Where one turn sends some rows of the set: a few examples, then the rows asked
J600: -1.65 -0.57 +0.83 +0.16 +0.60 -0.64 -1.36 +0.03 +2.30 -0.52 -2.42 -1.88
 +2.58 +1.49 -1.23 +0.98 -1.03 -1.02 -2.22
J712: -0.21 +0.83 +0.77 +2.73 +0.17 -0.27 +0.26 +2.55 +0.39 -0.77 -0.46 -0.59
 +1.34 +0.18 -3.35 +1.54 -0.87 +0.05 -1.87
J696: +0.84 +0.28 -2.68 -1.53 -0.87 -1.93 -0.84 -0.08 -1.36 -0.68 -0.02 -0.78
 +1.86 +0.72 +1.44 +0.20 +2.52 -0.39 -0.29
J918: +0.70 -1.11 +2.61 +1.54 +0.08 -0.18 -0.15 -2.25 -0.83 +1.29 +0.68 -0.12
 -1.06 +0.80 +2.01 +1.85 -0.01 -0.71 -1.06
J925: -1.40 -0.09 +0.16 +2.11 +0.54 -0.40 -2.50 -1.33 +1.45 -0.85 +0.76 -2.04
 +1.42 +1.32 -2.77 -0.04 +1.12 +0.45 -2.59
J347: -0.41 -2.30 +1.16 +0.88 -0.86 +2.21 -0.58 -1.27 -0.68 +2.27 -0.31 -0.71
 -0.40 -1.06 +0.44 -0.68 +0.87 -0.43 +0.10
J882: -1.80 -0.48 +0.64 +0.22 +1.54 -0.20 -0.63 -3.69 -1.81 -1.33 -0.72 +0.67
 -1.64 -0.70 -2.18 +0.52 -1.02 +0.13 +0.05
J953: +0.31 -0.25 -2.25 -2.17 -0.26 +0.70 -1.87 -2.19 -2.34 -1.21 -1.01 +0.90
 -1.66 +0.31 -1.50 +0.64 -0.66 -0.69 +0.72
J206: -1.42 +0.49 +0.08 -1.94 -0.54 +0.09 -0.93 -2.04 -1.36 -2.78 -1.73 +0.26
 +0.05 +1.75 -3.56 +0.51 -1.02 +0.54 -1.33
J119: +0.06 +0.00 -3.02 -0.15 -1.10 -0.93 -1.36 +1.82 -0.04 -2.97 -0.84 +1.53
 +2.87 +0.65 -0.10 +0.43 -0.45 -1.00 -1.81
J198: -1.58 -0.72 +2.58 +1.55 +1.52 -0.25 -0.63 +1.58 +0.17 -0.45 +0.86 -0.48
 +0.25 +0.76 -2.07 +1.33 -1.84 -0.98 -3.18
J7: +0.08 +1.91 -2.99 -0.05 -1.58 -0.99 -0.51 +1.56 +0.75 -1.21 +1.15 +2.43
 +1.22 +0.31 -0.05 +2.36 +0.51 -0.95 -0.62
J887: +0.46 -0.80 -0.43 +0.42 -0.56 -0.67 +2.07 -0.10 -1.33 +1.02 +1.93 +1.69
 -1.22 -0.57 +1.57 -0.59 -0.13 -0.97 +0.22
J147: -1.69 +0.53 +0.96 +1.70 -0.33 +0.78 +1.62 +1.37 -1.45 +1.33 +0.08 +1.77
 -0.98 -1.22 +1.30 +1.27 -0.06 -1.05 -0.04
J736: -0.94 +0.32 -1.95 -1.35 -2.38 +1.68 -1.53 -1.54 +0.00 -1.81 +0.67 +0.68
 +2.12 +1.76 +1.77 +0.98 +1.68 -0.37 -1.21

J206 moves to -> J882
J736 moves to -> J925
J119 moves to -> J198
Now find these:
J696 moves to -> J600
J712 moves to -> J147

